In the data rows, 128 means zero.
Each row of this table is followed by its label. One hidden rule gives the labels. It looks at one to three of the table's principal directions, none of them among the few with the most spread.
[131 129  78 137 126 140 155 105 120 145 124 110 151 146 107 129 138 112 135 107 156 160 135 158 142 124 130 136 124 133 145 138] NT
[125 131  88 120 140 126 131 101 131 126 122 127 139 143 103 133 135 113 142 121 145 138 130 155 125 116 127 120 127 136 137 148] Ae
[119 116 173 142 111 140 114 131  96 138 111 104 103 123 138 137 165 138 122 110 136 150 167  91 132 164 112 170 106 107 131 123] Sf
[126 132 130 121 127 159 179 103 142 116 117 142 149 141 100 116 165  95 151 129 156 151 121 175 142 111 145 127 120 109 144 140] OC
[132 121 118 141 112 135 139 108 117 156 120 109 135 133 110 148 135 114 114 126 153 155 131 143 154 130 115 149 108 136 147 126] Sf
[146 139 147 119 125 133 125 139 146 130 132 133 130 115 135 123 112 123 115 149 119 100 109 142 131 114 133 110 133 149 126 112] Dg
[ 94 110 157 137 146 121 122 120 128 112 111 162 121 115 107 158 155 122 135 149 147 160 124 116 144 138 132 162 108  90 137 148] Sf
[ 97 166 156 125 136 127  95 145 132  85 130 171  66  98 168 115 112 174 138 116  89  78 120 128  74 158 119 122 157 119  65 110] Sf
[106 135 145 102 158 136 122 139 158  91 146 175 124 126 145 102 146 138 161 140 103 123 115 112 105 108 142 107 157  94  95 156] OC
[134 138  99 116 140 123 114 124 132 108 135 133 123 125 128 124 122 134 134 126 110 111 118 132 108 124 122 110 140 134 121 140] Dg
[127 141 186 136 108 160 151 160 128 138 111 114 126 140 157  91 151 132 127 106 146 119 166 141 131 136 168 132 132 124 137  95] NT
[130 118 168  95 159  81  82 146 148  96 146 157 115 116 140 125  92 136 145 163  83  76 113  78  90 116 120  90 141 128  87 137] OC
[137 107 115 127 134 106  97 135 127 128 131 128 134 123 109 154 115 121 114 140 122 147 118 101 128 111 110 135 125 142 146 131] Dg
[170 131 119 104 119  82  87 148 124 158 141  79 133 132 145 110  51 135 114 135 100  46 140 111 106 115 112  65 144 215 115  98] OC
[150 117 105 109 137  83  93 128 126 101 140 125 121 131 119 138  87 129 128 137  91  89 115 102  94 117 106  94 130 149 123 131] Sf
[153 124  91 143 105 112 113 128 103 157 129  86 127 121 126 146  93 135  95 121 124 117 128 122 139 141 102 130 119 172 145 109] Sf
[177 143  94 125  94 173 169 131 145 159 140  99 164 129 118 106 124 101 106 126 137 139 102 178 153  86 124 109 143 179 157 101] Sf
[173 108 109 128 106  98 107 143 116 158 131  80 147 131 115 141  81 116  94 137 122 109 128 111 138 110 109 109 119 191 162 102] NT
[149 128  88 120 128 129 144  94 122 150 140  96 147 145 126 126 131 118 131 127 129 122 128 136 143 132 119 114 115 130 128 153] OC
[ 83 118  99 141 159 120 154 102 128  99 135 173 131 121 121 145 147 139 153 139 128 158 105 119 141 151 138 151 121  56 112 176] Sf
[149 126  92 116 131 106 110 122 134 130 140 122 135 131 111 138  94 118 124 131 116 119 111 131 112 105 105 106 136 163 127 124] NT
[136 133  96 139 104 153 156 113 117 150 127 100 137 145 131 121 144 126 114 111 140 139 135 153 151 131 129 130 120 133 153 130] OC
[152  90 113 137 104  97 128 124 114 153 138  99 148 132 115 158  99 119  92 157 119 128 111  95 166 121 108 124  98 144 165 129] OC
[ 94 163 114 125 142 153 144 113 133 118 126 149 112 125 149 102 147 149 155 110 132 114 134 162 117 149 142 123 148 110  91 144] NT
[135 128 155 139 119 118 114 155 115 149 114 104 126 121 138 126 107 134 114 121 139 112 153 120 129 142 138 133 127 157 133  94] NT
[103 118 175 116 152 145 164 127 163  77 135 198 137 110 119 125 163 114 155 173 118 146  86 124 138 112 151 132 128  59 118 157] OC
[131 165 147 118 127 173 142 138 155  92 133 164 108 134 138  98 153 124 149  98 120 140 121 168  81 106 135 127 160 112 100 105] Sf
[109 107  97 126 148 121 112 133 127 130 139 134 143 137 127 131 144 137 137 127 126 166 134  91 136 116 129 136 138 109 138 163] Sf
[156 135 140  95 148  88  70 182 147 111 142 128 128 113 145 100  64 139 132 139  87  60 126  99  76  96 130  69 172 193 104  98] NT
[136 127  78 116 145 140 132 136 132 127 137 115 160 145 120 100 142 120 153 103 134 155 143 128 116 101 140 114 157 138 139 146] Dg
[133 130 122 129 127 106 117 147 122 157 117 104 144 109 124 123  85 129 119 140 141  92 136 135 143 130 135 107 135 189 136 106] OC
[122 118  92 141 130 134 146 100 112 134 127 119 137 136 112 145 151 122 132 117 142 167 130 129 144 142 120 154 111 102 140 153] NT
[ 70 101 109 118 177 107 112 130 141  86 128 187 136 134 105 134 154 133 171 134 132 177 128  93 115 108 140 137 147  81 126 182] NT
[111 160 115 118 143 159 155 110 145 113 136 150 123 135 150  98 154 138 154 118 124 115 122 164 120 135 149 114 145  97  98 151] Dg
[113 115 146 136 121 113 112 151 112 129 112 122 121 122 125 130 120 136 126 121 136 128 151 107 125 136 128 136 129 144 140 111] NT
[ 97 146 142 138 138 154 141 118 137 108 122 166 108 122 134 130 160 137 141 119 137 151 122 149 122 142 137 155 131  85 108 136] Ae
[129 102 164 146 121 109 114 154 113 143 122 116 130 121 131 146 121 132 109 135 133 145 143  84 143 140 131 155 112 121 144 111] Ae
[ 98 112 126 142 132 144 137 148 125 100 117 154 130 126 116 129 164 131 138 114 139 181 135 115 129 122 143 157 136  94 154 137] Sf
[141 133 108 132 113 126 121 101 117 142 135 110 112 135 134 146 122 133 108 125 118 118 121 133 132 141 103 131 110 130 124 132] NT
[173 121 136 158  65 124 137 119  90 211 121  42 131 125 143 152  92 128  59 136 141  97 140 131 188 162 104 139  81 183 161  86] NT
[122 102 129 102 174  76  53 187 137  83 131 152 133 117 115 121  99 136 153 130 102 126 142  59  70  93 133 105 170 153 127 130] NT
[171 135  95 140  78 167 155 146 113 174 112  61 158 158 112 101 133 103 107  77 167 157 164 173 139  98 132 126 137 198 185  79] NT
[108 110 173 117 152 135 145 121 155 103 140 180 136 114 123 138 160 117 145 172 120 154  95 103 146 117 136 141 120  64 115 163] Ae
[ 89 122 180 124 161 130 149 111 150  71 132 203 111 117 126 140 165 127 162 155 117 148 100 115 119 141 141 153 117  32  93 161] NT
[118 120  79 103 151 117 134  86 147 127 156 151 145 122 119 138 125 125 139 173 108 120  81 125 153 111 107  99 127 116 113 190] Dg
[133 148  97 130 112 151 160  88 142 138 132 141 129 124 108 142 126 111 118 138 139 135  88 189 147 115 108 127 121 140 127 128] Dg
[119 143 126 116 154 138 121 124 139 124 126 139 130 136 124 113 145 122 159 108 142 145 145 140 103 121 135 131 147 122 103 136] OC
[141 116  88 124 102 130 122 118 131 152 148 115 135 132 127 141 117 129  95 147 110 133  99 121 157 101  97 113 126 155 153 141] Sf
[140 145  54 131 106 144 167  71 112 182 139  76 145 159 134 119 127 126 122 110 145 117 134 173 163 142 115 109 114 149 129 152] OC
[162 143  70 132 103 156 139 141 113 169 135  61 151 166 153  88 131 135 114  77 135 129 166 145 130 117 144 107 147 168 156 116] Sf
[143 115  88 174  75 137 139 139  71 188 101  49 139 128 114 143 120 130  88  83 170 165 172 133 165 157 112 168 109 184 185  86] Sf
[142 123 122 151 105 129 113 164 102 159 120  84 130 129 141 123 116 142 102  96 137 141 162 108 131 138 130 145 134 161 152  92] Sf
[129 153 101 104 148 148 129 119 145 116 146 137 130 137 142  95 142 132 159 111 115 122 128 143  99 115 130 103 159 123  94 149] NT
[142 157 134 109 135 139 123 109 145 116 138 141 112 114 136 122 123 127 134 139 110  91 105 155 109 128 114 108 135 135  92 130] Sf
[149 108 129 133 112 104 112 162 111 144 123  93 142 134 118 124  95 122 120 110 132 132 154 101 117 116 122 123 136 174 149  92] NT
[151 117 147 129 123 120  95 150 111 152 124  89 129 133 134 128 125 127 119 110 132 137 163  93 117 131 119 140 126 151 133 109] Sf
[184 141  25 121 104 153 146 148 111 164 129  43 180 162 115  74 114 111 131  64 147 134 167 166 117  90 137  85 167 221 177 103] Dg
[145 121  95 149  92 138 150 125 102 167 118  79 145 147 114 128 123 117 112  95 157 156 153 144 147 128 119 141 120 163 163 103] NT
[137 128 146 154 103 144 143 141 106 156 106  96 133 123 124 132 133 122 110 108 159 146 154 141 147 148 135 159 115 146 152  92] NT
[142 181  42 129 112 173 151  97 120 147 130  90 123 160 146  92 141 139 133  65 139 115 147 206 111 135 131 107 150 158 121 128] Dg
[ 60 119 229 112 184 110  98 148 153  47 120 228  87  98 138 133 163 147 177 160 107 129 122  75  89 145 148 150 137  37  74 157] OC
[178 163 125 135  90 156 141 142 112 157 114  65 127 146 139  94 113 119 115  73 145 101 167 179 104 133 134 116 137 190 135  64] OC
[163 118 146 143  81 112 134 104 112 181 125  84 125 122 125 166  90 117  71 161 131  94 110 138 177 144  97 130  79 168 149 101] Sf
[121 118 163 129 134 110 116 168 131 114 109 139 134 112 117 123 110 125 131 138 137 115 138 120 120 120 151 123 137 151 144 101] NT
[103 135  89 116 153 131 123  88 139 110 150 159 114 138 138 136 151 143 143 134 107 138 106 125 123 130 115 126 130  81 100 185] OC
[104 160 137 113 152 146 130 144 147  89 136 161 109 138 166  81 145 154 163 104 107 101 139 137  84 131 161 104 165  97  88 137] OC
[113  71 170 137 150  58  72 174 111 120 119 135 133 109 113 166  97 135 119 158 120 141 143  33 129 133 128 149 115 124 148 125] NT
[172 120 160 140 125  76  99 209 122 130 124 105 144  82 132 126  32 133 101 145 110  70 124  98 110 130 145 109 146 201 134  46] Sf
[144 136 153 150 115  95 117 166 114 138 128 112 115  90 160 134  59 157  93 146 103  59 117 112 132 167 138 120 124 157 114  79] Sf
[154 134  65 136 101 162 167  89 118 153 124  88 150 170 105 126 156 101 121  91 158 167 138 180 144 113 121 133 114 139 167 134] Sf
[ 77 155 104 114 181 112 102 124 145  85 137 190 102 100 143 122 118 162 164 138 105  99 106 131  94 144 136 113 162 104  70 163] Ae
[ 93 110 150 136 148 103 123 134 116 125 109 138 131 121 117 137 129 132 146 134 150 135 151 106 136 149 145 143 119 113 128 137] Ae
[148  91 117 146 115 102 109 160 109 146 123  94 150 132 120 149 110 127  93 133 130 144 140  86 152 122 135 140 113 147 184 116] Sf
Which label does each new row get?
[112 111 111 122 146 138 146 126 141  96 128 158 148 145 103 125 163 112 152 126 137 175 123 127 126 100 145 134 134  91 152 157] >> Dg
[157 145  99 111 109 122 141  84 128 179 160  86 132 136 159 118  91 136 111 151 102  62 107 140 155 140 100  81 117 158  93 144] >> NT
[133  79 176 138 118 103 129 136 121 134 125 126 142 121 117 163 130 116 100 175 126 140 117  76 173 130 129 147  86 102 167 136] >> Dg
[ 98 101 194 131 137 131 168  89 150  93 133 198 120 107 112 172 166 111 129 200 120 151  67 114 173 138 124 160  80  31 121 171] >> Dg
[130 134  74 139 112 149 165 118 124 136 109 116 154 140  89 123 132 103 131 104 168 157 131 189 141 108 137 127 133 164 170 115] >> NT
[167 135 138 146  80 124 103 151 108 159 124  80 106 138 146 135  92 138  79 100 120 107 146 129 116 133 108 131 122 181 145  67] >> Sf
[ 99 114 145 116 159  93  79 152 138  94 121 170 114 108 113 142 113 136 143 145 119 129 124  96 100 115 124 127 145 133 119 133] >> NT
[161  95 122 126 119 109 109 159 107 149 116  74 160 148 104 122 120 106 126 105 146 154 172  93 122 105 128 127 129 172 173 107] >> OC
[187 115 137 142  75 115 120 147 100 164 127  59 129 126 135 139  87 125  73 128 115  95 135 111 144 136 104 122 104 184 164  78] >> OC
[108 111 136 149 128 141 173 102 123 138 111 138 149 128  98 152 161 105 132 141 169 178 124 144 174 140 142 168  95  88 153 145] >> OC
[ 86 142 150 124 166 157 141 136 151  76 126 188 118 141 140 104 185 136 172 108 131 166 137 133  98 125 170 147 150  48 106 155] >> Ae
[110 154 121 112 152 131 115 157 139 115 116 139 130 127 131  85 119 136 166  99 141 110 157 152  87 115 154 101 176 164 107 113] >> OC
[120 123 131 147 122 139 152  95 119 135 120 131 125 128 118 158 154 121 116 138 144 152 118 140 160 152 125 163  92  89 140 144] >> NT
[116 121 106 110 149 110 102 121 131 103 151 146 115 137 140 125 129 145 148 125  93 127 123  89  98 123 109 114 143 102  98 161] >> Ae
[136 180 105 151  99 174 136 149 114 114 117 115  91 134 155  98 134 153 121  52 128 126 151 181  80 147 135 142 157 144 118  74] >> Sf
[148 128 131 110 143  88  86 168 135 151 140 106 142 111 148 110  64 141 123 146 108  69 134  98 116 117 133  84 156 193 110 107] >> NT
[147  89 160 129 103 106 135 131 121 166 130  98 153 131 121 144 110 112 100 168 131 121 125  93 177 119 119 121  97 146 161 124] >> Sf
[143 104 158 137 116 106 112 133 118 157 120 103 133 136 123 152 116 118 102 141 139 132 141 104 148 130 125 141 100 137 151 114] >> OC
[159  70 170 130  92 109 128 145 122 139 136 108 146 130 120 156 126 111  80 179 107 134 108  66 177 106 114 129  87 123 188 129] >> Sf
[135 131 130 111 134 140 147 102 148 124 140 141 138 135 123 126 144 112 137 149 124 126 106 143 138 112 125 114 122 111 121 152] >> Sf
[138 148  93 143 113 172 169  89 117 165 126  98 140 145 124 126 163 114 128  97 162 167 139 174 151 142 123 155 116 119 131 134] >> NT
[131 139 133 119 144 125 110 136 148 107 138 153 118 127 135 127 120 132 132 131 111 120 113 129 101 114 131 120 143 122 110 126] >> Ae
[105 139 167 111 138 138 120 115 143  81 132 178  90 118 132 128 153 134 152 134 105 124 112 124  94 129 109 131 134  88  88 141] >> NT
[117 145 116 105 157 131 103 115 144  99 150 155 107 138 155 116 145 148 148 124  94 113 120 115  94 127 125 112 146  92  88 166] >> Ae
[111 126  94 117 140 132 150  90 147 124 143 158 140 125 114 140 136 120 136 161 125 135  86 147 155 114 119 116 123 108 123 172] >> Dg
[123 160 146 105 170 122  68 193 148  71 137 162  99 117 165  82 114 161 164  90  88 101 149 101  33 117 149 106 196 134  75 104] >> Sf
[137  92 159 117 135  78  95 147 128 131 136 128 137 105 123 152  89 128 110 182 104  98 110  68 146 123 116 112 114 144 136 133] >> NT
[158 118 149 125 100 161 140 167 144 137 129 114 152 145 129 105 146 110 107 123 133 152 133 130 139  80 147 121 140 149 177 100] >> Sf
[122 123 112 112 147 110 121  96 139 124 142 142 129 135 124 142 125 125 136 154 115 115 107 123 133 124 116 112 118 112 113 166] >> OC
[ 98 147  77 123 139 143 139  80 140 117 141 164 114 126 122 139 143 136 140 133 123 139  93 162 132 127 106 127 133 105 103 169] >> OC
[108  82 194 132 149  51  94 157 109 110 123 139 119 102 134 155  86 146 128 174 104  88 135  38 131 165 133 130 101 103 117 131] >> OC
[134 115 155 129 114 105 123 128 130 156 124 118 133 125 123 143  98 120 108 155 135 108 123 124 152 123 121 120 111 156 136 112] >> OC
[ 95 108 194 120 147 108 109 117 144 101 138 185 100 102 135 162 138 138 127 185 102 123  93  81 139 139 112 144 106  68  98 159] >> Dg
[104 144 112 101 158 134 128  87 154 104 147 169 116 135 140 123 150 136 153 150 106 109 100 139 123 123 125 104 133  87  91 186] >> NT
[131 103 172 134 137 122 109 163 130  89 121 151 124 126 115 141 149 119 130 124 122 171 134  86 103 115 136 160 126  93 148 115] >> OC
A new table starts here. Each row of this table is followed by its label. One hidden rule gives the labels. It looks at one to three of the table's principal directions, none of them among the few with the most spread.
[117 120 100 136 143 112 125 130 141 117 108  93 155 149 137 165 138 144 131 122 135 114 101 115  93 126 127 140 114 115 151 122] bell
[113 136 109 129 133 154 148  99 121 137 127 127 149 147 142 135 133 130 147 147 121 122 114 127 118 132 147 143 117 137 128 124] nail
[120 120 141 130 119  66 124 159 148 105 128 118 160 106 106 160 145 158 107 145  90 133 122 120 117 141  84  86 152 114 127 143] comb
[118 129 127 136 159 141 116 159 148  77 145  97 155 132 121 145 189 124 112 129  99 131 122 111 100 112 110 122 140 111 141 127] crow
[142 127 137 130 155 194 133 119 122 164 124 147  86 137 195  87 106  76 149  88 199 151 174 156 190 149 141 162  94 168 102 146] comb
[120 148 174  78 102  99 153 135  94 133 177 133 107  97  67 107 177 101 113 147 124 123 153  94 103  96 134  75 168 151 126 118] crow
[133 111 140 129 144 155 120 129 109 163 115 145 101 122 126 114  89 125 129  64 151 115 138 146 176 134 135 142 110 125 120 146] dust
[120 124 112 125 123 104 150  87 140 144 112 126 156 132 148 167 110 140 139 138 131 118 103 115 129 147 143 129 123 143 140 108] crow
[107 110 102 133 177 111 117 161 168  84 113  51 181 141 118 202 184 140 110 104 121 103  80  85  62 105 116 134 133  99 166 115] soap
[137 135 106 131 119 137 132  92 106 101 143 144 146 134 139 122 139 120 142 153  95 138  94 125 107 111 162 142 119 118 131 109] crow
[128 112 130 130 152 165 140 126 135 130 128 122 117 131 134 132  99 127 122 119 121 136 122 152 156 129 136 141 141 106 110 141] comb
[135 113 120 127 172 199 141 101 120 100 131 122 107 156 216 122 110  89 140  82 167 165 168 187 188 152 128 131  99 117 134 151] comb
[140 112  82 150 149 141 119 115 141  74 122 108 172 140 154 153 140 126 139 148  86 144  48 124  83  98 163 170 124  84 126 112] soap
[119 139 140 144 131 109 107 178 167 105 125  99 132 129  96 144 172 145 102 145 127 119 156 104 107 129  83 108 141 139 145 123] iron
[119 121 127 100 127 103 145 114 107  99 154 103 130 133 117 150 142 127 114 133 118 130 115 119  98 114 139  98 148 101 145 120] comb
[145 146 123 150 103 163 112 121 120 135 132 177 127 115 128  79 111 126 140 168  92 143 119 145 139 125 141 159 124 137  92 130] bell
[120 167 131 130 123 126 100 145 118 108 161 136 150 123 126 113 182 129 106 149  97 122 148 106  98 138 100 123 123 148 140 123] crow
[129 151 136 136  90 132 105 150 154 121 132 158 151 100 103  88 156 133 140 174  80 130 131 117 109 116 111 121 159 138 114 121] soap
[123 142 136 119  92  90 142 126 130 127 139 119 122 115  81 152 112 155  93 194 108 125 130 121 104 130 113  97 158 136 122 116] comb
[147 159 113 159  94 169 102 106 108 125 147 207 146 123 161  48 149 109 169 174  81 154 119 131 134 130 155 172 103 154  94 122] comb
[112 107  78 186 201 191 110 123 185 165  53 116 176 180 217 156 115 144 180  47 168  98 112 136 172 174 128 212  56 139 153 137] iron
[ 92 141 122 107 140 162 160 106 131 115 142  77 119 164 149 170 126 132  98 152 163 128 183 146 126 161  99  90 131 144 152 132] dust
[129 110 125 128 140 113 131 131 148 116 112 111 141 127 130 152 138 126 136 106 135 125 111 117 125 118 131 123 131 119 143 120] nail
[158 132 133 154 115 151 105 135 116 160 113 185 112 107 129  73 105 114 152 121 125 137 118 141 159 120 147 172 102 147  90 137] nail
[107 136 148  85 132 153 152 111 106  99 182 114 110 131 138 127 120 124  93 140 105 146 175 164 145 147 106  72 173  97 134 145] nail
[144 119 131 110 128 165 163  97 105 140 129 125  67 142 160 119  50 111 120 139 171 160 161 198 173 140 138 123 129 116 106 149] nail
[114 144 136 119  89  87 126 157 141 139 122  98 121 121  38 141 153 152 110 175 132  93 121  79  59  92 123 109 158 143 140 100] iron
[113 143 135 117 121 132 132 132 129 111 152 112 120 135 109 134 133 144  99 158 109 126 154 134 117 137 105 100 154 118 137 128] soap
[108 130 119 120 148 159 135 107 126 125 136 111 134 149 143 146 126 134 121 110 130 114 138 131 135 144 129 126 125 121 150 124] comb
[140 139 152 145  80  79  80 170 136 166 104 181 118  96 139  80 113 140 137 108 152 131 184 136 167 173  70 109 106 169 113 157] soap
[125 114  82 158 133 127 117 114 144 148  80 118 148 163 164 145 105 147 162 114 157 113  93 124 113 139 148 176  86 126 139 121] clay
[112 131 113 126 129 115 133 111 140 133 114 112 154 137 138 164 125 146 126 125 131 109 122 119 117 145 118 122 120 135 153 118] dust
[126 128 101 127  92  45 140 102 129 144  96 114 150 137 132 175 116 152 139 156 159 114 102 103  86 141 131 118 102 153 150 107] dust
[116 132 107 107 121 100 158 102 121  95 154  94 164 134  84 164 170 135 125 186  79 116  57  81  43  78 174 125 165 101 142  87] comb
[148 118 129 141 121 115 120 127 151 157 102 144 133 101  83 131 115 131 141 121 116 103  70  89 122  92 169 166 138 135 120  92] crow
[105 141 106 139 124 146 127 112 134  94 144 140 185 141 159 128 158 145 141 167  66 140 120 136 114 151 113 121 132 117 129 136] clay
[116 125 103 130 148 148 133 103 133 111 122  97 141 150 146 172 113 140 111 122 131 118 118 135 122 140 128 132 117 115 153 118] dust
[130 113 114 104 139  82 148 118 126 110 117  77 135 133 101 184 128 135 118 117 136 109  84 113  77  91 146 115 139  92 165 107] nail
[129 116 125 129 143 145 142 123 138 101 144 119 141 124 120 138 142 120 127 150  94 142  93 119 119 105 152 136 154 108 111 120] crow
[159 141 154 109  83 170 162  67  68 175 153 229  87  97 143  39  64  94 168 155 106 164 141 184 202 127 177 133 134 145  68 143] crow
[116 115 102 159 116  76 121 150 181 120  79  97 170 138  75 182 123 195 129 163  89  97  75 107  82 116 113 131 146  96 149 111] crow
[135 120 163 106 116 111 136 155 120 143 138 125  79 113 110 107 111 115 113 123 162 143 169 144 149 127 112  97 152 130 108 149] comb
[123 132 170  65 123 165 156 105  83 114 196 138  84 107 121  88 126  86 109 116 119 149 170 150 155 114 144  76 182 107 119 136] iron
[122 126 141 110 101 113 148 116 111 130 136 134 117 121 119 127 120 125 128 146 137 140 148 137 134 133 123  91 137 139 119 136] iron
[148 138 150 144  58  65 105 159 109 159 117 184 108  95  67  79 109 155 134 169 107 130 132 126 125 121 112 115 129 144  92 142] comb
[143 124 134 146 149 210 114 117 104 141 137 177 105 128 170  69 107  95 148  88 130 149 146 163 195 138 149 167  99 135  94 150] comb
[119 125 126 138 163 149 110 156 157 121 118  92 124 144 130 149 135 137 106  98 146 111 145 124 130 136 105 139 126 120 149 129] soap
[122 119 137 117 132 156 159 116 115 128 147 129 112 133 139 116 122 109 134 149 134 154 139 146 145 128 142 121 142 130  97 143] nail
[103 104 147  98 168 174 160 112 126 130 135  92 117 126 128 174 117 110 104  71 159 119 153 136 169 136 124  94 138 132 140 137] soap
[151 129 120 176 117 141  81 164 158 166  88 161 133 107  86  95 116 144 145 126 109 103  83 101 123 102 146 198 115 140 100 114] bell
[108  87 136 121 183 167 144 151 149 101 125  77 114 149 156 161 112 127 109  78 150 146 159 170 170 147  97 102 145  84 129 169] bell
[122 143 127 133  90  68 114 157 151 135 117 114 147 112  53 145 149 165 114 179  99  97  97  81  62 103 119 122 155 132 136 102] dust
[138 151 129 149  72  62 112 142 160 120 123 151 166  95  77 128 177 141 135 209  88 124  93  65  74 106 128 125 145 171 119  88] crow
[128 149 116 137 130 150 118 102 129 147 130 157 162 121 140 116 151 118 149 124 109 108 102  95 122 127 156 165 110 160 134 100] comb
[113 136 133 119 125 136 126 126 134 135 133 119 138 119 117 145 135 130 112 125 131 112 137 110 124 136 118 117 134 149 135 120] soap
[122 124 148  86 139 112 163 104 102 134 147 114 105 129 147 146 114 111 116 101 161 134 162 147 153 142 123  86 135 127 145 137] iron
[159 121 134 140 130 141 112 142 118 142 124 152 101 112 145  89 117  93 140 112 155 150 123 134 145 113 148 164 109 142  93 137] bell
[129  97 129 144 147 104 119 163 155 114 107 111 138 126 109 147 122 153 127 107 106 127 101 132 130 118 116 128 146  82 126 142] soap
Here are more rows. What is the label of each one?
[119 125 125 154 134 102 106 176 156 124 106 109 135 139 131 145 118 169 107 134 126 129 152 149 132 163  67 119 122 115 127 161] -> crow
[121 141 103 126  87  74 128 115 118 100 130 112 161 129  62 162 141 170 115 192  72 105  71  98  45  94 140 114 145 103 151  95] -> bell
[114  91 111 141 165 130 124 141 170 144  66  78 132 151 126 189  80 168 125  58 162  91 119 145 148 139 108 134 117  92 166 136] -> bell
[150 100 172 131 160 184 106 165 114 181 119 164  49 116 154  58  78  91 137  22 195 141 191 171 234 145 124 151 110 132  92 175] -> soap
[134 134 166 125 108 124 120 180 123 123 142 143  98 103 109  86 139 116 114 149 131 160 185 156 148 132  80  89 145 140  89 172] -> iron
[146 118 141 124 105 104 132 135 125 164 108 146 118  95  93 117 119 111 144 128 149 123 100 105 122  98 155 140 128 155 100 121] -> soap
[136 148 152 107 114 112 119 133  94  97 176 152 138  92 128 106 187  88 113 138 109 151 141 106 114 118 121  97 129 158 116 128] -> iron
[125 122 123 127 166 189 127 117 120 127 144 116 110 144 162 128 112 108 113  98 146 133 138 142 154 140 141 153 118 124 122 134] -> nail
[132 125 147 133 118 128 119 146 154 154 104 146 118 112 132 107 124 120 146 106 156 127 158 129 162 138 111 122 128 155 123 134] -> dust
[141 138 151 111  94  93 136 143 119 127 138 139 111 101  86 111 128 129 119 165 112 137 134 134 112 106 118  98 157 124 115 132] -> nail
[138 114 124 104 119  89 166 100 135 114 120  97 130 117  77 177 115 133 123 155 115 117  69 108  87  76 170 114 165 101 145  89] -> crow
[137 150 111 124 110 143 139  68  86 149 131 175 146 127 162 107 124 107 163 129 127 127 112 129 134 132 166 148  85 163 131 114] -> dust
[126 118 110 156 134  77  95 174 167 124  83  91 142 144  94 161 142 169 125 107 138  93 105  99  86 115 106 142 117 107 165 116] -> iron
[135 133 124 122 114 105 115 133 120 100 140 131 145 114 128 125 153 121 126 137 110 136 114 118  99 115 125 116 131 122 133 123] -> soap
[126 119 108 119 104 177 160  48 111 148 130 174 154 118 145 114  92 113 173 149  94 133  74 129 146 117 201 153 136 134 102 104] -> soap
[148 129 155 103  83  90 126 126  90 142 152 163  86  96 120  89  94 114 116 138 138 152 152 145 146 132 127  98 143 133  98 142] -> iron
[123  92 133 129 180 121 121 154 143 120 103  92 124 141 162 163 121 128 122  37 171 125 149 148 165 149  97 115 108 102 155 156] -> crow
[ 93 126 128 105 135 158 163  88 125 145 136 126 144 145 193 137 140 104 153 112 171 138 174 132 163 175 122 100 114 172 132 140] -> soap
[135 124 143  94 116 106 163 100 101 140 147 134 115 115  85 121 138 108 144 133 122 119  92  99 106  80 185 122 156 121 130  99] -> iron
[128  84  85 183 199 211  95 148 192 117  67 106 159 167 214 126 152  98 191  40 178 132 103 123 155 128 150 209  78 123 135 132] -> soap
[126 141 141 111 101 105 142 128 116  97 160 133 123 123 134 114 145 123 118 178 110 161 160 144 121 138 104  82 151 126 119 140] -> crow
[154 112 113 172 157 204  95 126 116 159 104 189 118 135 201  61  90 103 174  66 141 148 124 169 201 148 153 206  70 130  87 160] -> dust
[137 118 109 169 161 155  95 141 172 142  86 131 154 132 155 135 136 125 151  81 143 109 103 106 144 131 136 186  94 145 137 114] -> comb
[148 166 158 100  71 120 136  97  85 144 180 195 107  91  92  56 153  93 143 178  96 136 130  98 117  96 173 120 156 163 107  94] -> iron
[106 139 149  96  76  62 163 124 110 120 158 121 143 106  53 147 166 143 114 202  95 124 118  86  73 106 127  65 173 144 121 114] -> dust
[121 141 112 140 104  54 119 142 150 113 120 113 180 121  83 162 179 158 127 178  90 106  77  67  51 107 126 126 137 136 146  95] -> soap
[125 125 141 135 153 145 111 162 133 105 144 105 114 128 108 137 150 125  92 113 127 127 143 119 128 123 109 125 133 122 129 133] -> soap
